The same turns and mirrors carry the whole set onto itself and the rows of a family onto each other. Which other rows belong to the same family as each row named below? List them in the order they appear above.
These 40 rows form 5 families of 8 rows each.
tileb: -6.5  10.8  2.9  5.5  -23.2  -13.0  -22.5  -8.7  6.6  7.6  -2.5  26.4  -23.0  11.7  -31.0  -15.4  10.5  1.2  -24.7  9.5  18.8  -18.3
Zur: -13.5  -8.3  1.5  -33.6  16.6  -14.7  -4.1  -6.1  6.5  -15.8  -3.0  -2.2  30.6  -0.5  -7.0  -6.3  14.5  39.7  10.6  -5.0  -22.4  -4.1
Tere: -17.2  -4.6  -26.4  -18.2  33.9  -5.6  2.0  -14.3  -4.3  -25.2  -24.7  -1.8  4.5  -5.6  -23.2  -33.4  19.9  16.8  -4.1  -13.8  -24.3  -7.5
geze: -20.7  -15.6  -27.1  -16.4  9.6  4.2  -2.7  -5.2  -10.1  -31.3  -29.6  9.7  15.1  5.4  -9.1  -27.0  20.2  19.0  -1.2  -29.8  -13.8  10.4
rubeb: -0.8  -17.9  -32.8  -24.8  -5.8  -3.2  3.2  17.0  -8.1  -33.3  -10.2  8.1  20.6  -0.5  -21.1  -16.1  -12.4  16.9  24.8  -17.1  -5.7  -2.3
guzal: 21.9  -5.9  -37.8  -21.0  11.6  6.4  7.3  -0.2  -0.2  -35.6  2.6  2.7  3.9  4.1  -16.6  -14.7  -9.6  24.3  25.8  -11.3  -19.9  -16.1
gos: 12.0  20.1  -0.1  -19.7  -13.8  5.0  1.0  1.2  19.6  -12.9  -10.5  -3.3  -28.2  12.4  -35.3  33.1  22.6  4.7  -9.4  -33.4  9.2  1.4
Kibek: -11.8  9.1  1.7  0.3  -28.8  -9.1  -15.2  3.9  15.9  -4.9  -6.5  20.8  -22.5  -10.9  -42.3  -23.5  12.7  1.5  -29.0  7.5  16.1  11.0
kifo: 20.9  16.7  -2.9  -1.7  -20.9  -11.5  -5.3  -3.6  6.3  6.0  -14.4  16.6  -9.0  -14.1  -35.5  -32.3  12.5  -19.2  2.7  -1.8  26.2  -14.7
pozo: 15.9  25.8  -2.9  -6.6  -11.2  3.8  -4.9  -11.4  22.4  -7.3  -17.8  -0.1  -33.7  16.4  -31.2  25.3  3.6  -21.3  -6.1  -21.6  1.2  15.6
Felag: 0.1  -9.7  -40.7  -8.8  16.6  7.2  -2.0  -6.0  2.1  -33.5  8.9  12.0  -6.3  23.8  -25.8  -7.6  -15.8  33.2  0.0  -12.4  -24.1  -11.2
piz: 38.5  4.3  10.0  -7.3  -16.9  -10.9  3.0  -1.2  1.4  14.3  -11.6  19.9  -9.9  -12.8  -31.7  -18.3  2.6  -17.5  -3.3  3.2  22.6  12.7
fuf: 18.2  24.8  12.4  -18.2  -7.4  20.4  -14.0  -12.0  33.5  0.0  14.0  -7.9  -12.1  10.1  -15.1  10.7  17.5  6.3  7.4  -7.2  18.9  13.9
rogib: 27.9  27.1  16.6  -10.9  -17.7  4.2  -8.7  -13.1  32.1  -5.2  5.0  -2.0  -22.3  8.4  -22.1  21.1  -0.3  -4.7  5.2  -0.5  0.3  16.1
velu: -11.8  11.2  3.2  11.2  -26.4  -1.5  -20.3  -9.8  9.3  5.5  -8.8  21.7  -11.6  7.2  -29.4  -0.9  5.5  -4.8  -20.8  9.0  26.1  24.2
tafub: 23.6  9.9  6.0  -5.3  -12.3  -28.0  -1.7  -1.4  2.6  22.3  -18.4  13.0  -21.0  -18.7  -34.1  -13.6  23.3  -5.2  -5.1  2.8  5.1  -18.7
ripa: -29.2  -5.0  -25.0  -20.7  10.7  -6.7  1.6  3.2  -3.5  -20.7  -27.2  -5.2  0.5  -5.1  -12.6  -29.7  26.9  15.1  -5.0  -6.7  -27.9  20.6
rom: 7.8  -17.1  -38.0  2.1  8.7  3.3  4.7  8.5  -5.0  -8.8  10.4  5.1  -11.8  24.0  -32.9  -8.4  -20.3  28.1  9.2  -9.7  -27.4  13.4
dil: 8.5  -12.9  -2.9  -8.0  24.7  -9.3  -2.3  -22.4  3.7  -1.5  3.2  13.2  28.1  4.5  -9.0  -26.8  10.0  42.4  6.2  -8.5  -27.6  0.7
Tep: -13.9  7.5  7.3  -21.1  15.6  -9.3  -4.2  -18.6  5.9  -12.9  -4.7  -5.0  18.9  13.9  -2.2  -26.8  21.1  35.0  5.5  5.3  -34.1  10.1
karu: 26.7  22.0  10.1  -1.9  -19.6  -23.8  2.3  -14.2  2.0  15.4  -24.7  15.3  2.5  -9.4  -26.5  5.1  18.6  -13.3  4.1  -4.6  19.0  -8.4
mib: 17.2  3.2  -31.5  -22.8  -16.4  -11.7  18.4  12.5  1.3  -39.8  -1.3  9.5  8.4  9.6  -18.4  -0.6  -3.6  29.0  15.5  -16.0  -27.6  -12.2
tun: 3.0  -1.4  -34.4  3.1  -0.6  -9.3  2.6  -5.2  -4.2  -20.1  3.5  23.3  1.0  42.3  -26.1  -13.8  -21.7  26.0  1.0  -11.5  -29.8  -4.8
gefe: 16.2  9.6  19.3  -21.6  -14.6  13.8  -11.4  -5.3  22.0  0.8  4.9  5.5  -15.7  7.8  -11.4  12.6  11.8  2.7  -12.5  2.9  17.8  37.3
maki: -3.0  1.5  4.9  -12.7  24.9  -22.4  11.1  -14.7  5.5  -2.7  -1.7  -4.5  18.4  -4.9  -30.2  -26.1  19.4  38.2  -2.3  -2.3  -36.3  3.8
finu: 19.7  -3.1  -25.1  -14.5  -13.4  0.2  9.7  8.4  -14.2  -31.3  -5.3  5.2  8.8  19.5  -17.2  -23.8  -14.4  17.1  34.7  -9.4  -17.0  -5.6
Zaze: -2.8  -24.2  -35.4  4.5  14.8  10.3  -7.5  -7.8  -2.4  -13.0  3.5  21.7  7.0  24.5  -17.9  -20.8  -12.5  31.4  0.1  -19.7  -18.3  16.6
moreb: -3.2  16.4  18.4  7.4  -19.6  -18.2  -17.3  -15.6  12.3  4.7  -12.8  15.8  -27.5  2.0  -38.1  -10.5  3.8  -10.9  -24.4  13.4  1.8  3.7
Nuf: -17.6  7.0  -16.7  -13.6  27.3  -5.2  7.5  -16.1  -2.6  -15.5  -30.8  -6.8  13.4  12.2  -23.2  -33.8  20.9  7.9  2.3  -24.8  -27.4  19.3
mazok: 15.2  20.9  15.2  -5.1  -24.1  -19.4  -5.7  -8.8  8.1  -0.5  -27.1  7.7  -19.2  -16.9  -32.3  -17.0  11.3  -25.4  -2.2  6.8  6.4  -1.6
biruv: -1.0  -17.8  -31.8  -5.5  15.0  -19.7  -3.5  -2.3  1.3  -2.9  8.2  24.1  14.2  21.1  -25.0  -3.6  -20.7  33.4  1.0  -9.3  -25.1  -10.5
Zuvi: 29.0  19.9  7.7  2.5  -9.9  2.6  -9.2  -16.8  24.9  21.0  6.7  8.6  -1.5  3.1  -19.5  13.5  3.1  -1.1  7.3  4.2  17.8  26.9
laf: 11.8  30.4  -14.6  -12.3  5.0  7.7  -5.1  -16.1  28.8  2.8  -12.3  2.5  -20.6  19.7  -24.0  19.6  23.7  -13.2  -9.9  -34.4  11.6  4.9
tizos: 1.3  23.7  -2.6  -7.0  -23.3  -1.5  -3.9  -9.8  8.1  -9.0  -26.4  10.1  -11.5  15.6  -25.1  32.2  19.6  -11.0  -11.4  -24.6  22.6  8.8
mefeb: 31.2  18.8  -10.0  -10.8  -4.0  10.2  -7.2  -2.4  41.0  13.0  13.2  2.9  -23.5  0.2  -19.2  12.4  8.0  2.7  2.6  -5.5  2.8  28.6
lurar: 28.7  20.7  3.3  -18.9  1.7  -8.3  9.9  -13.8  15.8  6.5  -21.7  12.3  -14.1  10.3  -26.8  22.8  20.8  -14.8  -19.6  -30.6  9.6  13.9
nakos: 19.7  -9.8  -19.7  -21.6  -2.4  -5.2  9.0  -3.1  -7.7  -32.4  -10.3  15.1  25.0  7.4  -4.9  -11.0  6.7  31.7  21.3  -26.5  -17.7  -17.7
dab: 2.7  6.7  9.1  -7.9  -28.9  -17.4  -9.2  -3.1  1.0  -2.6  -13.8  33.8  -21.5  13.3  -26.6  4.9  9.3  -2.4  -38.4  1.7  16.1  0.3
purev: -22.7  -12.3  -33.6  -16.3  34.7  -5.7  -0.8  -5.6  6.4  -7.0  -19.0  2.6  19.2  1.8  -24.6  -20.0  5.5  12.1  -0.5  -25.6  -19.4  22.2
zik: -12.0  -4.7  -8.9  -19.2  27.9  -3.8  -6.2  -18.1  6.8  -21.4  0.6  -0.5  12.1  -7.3  -14.3  -36.2  13.2  36.3  -0.6  9.4  -26.6  -4.1

Which other rows belong to the same family as rogib? Tere, guzal, pozo, Felag, moreb, mazok, zik
Which other rows belong to the same family as nakos? geze, velu, dil, karu, Zaze, Zuvi, tizos
Which other rows belong to the same family as piz? Zur, rubeb, gefe, biruv, lurar, dab, purev

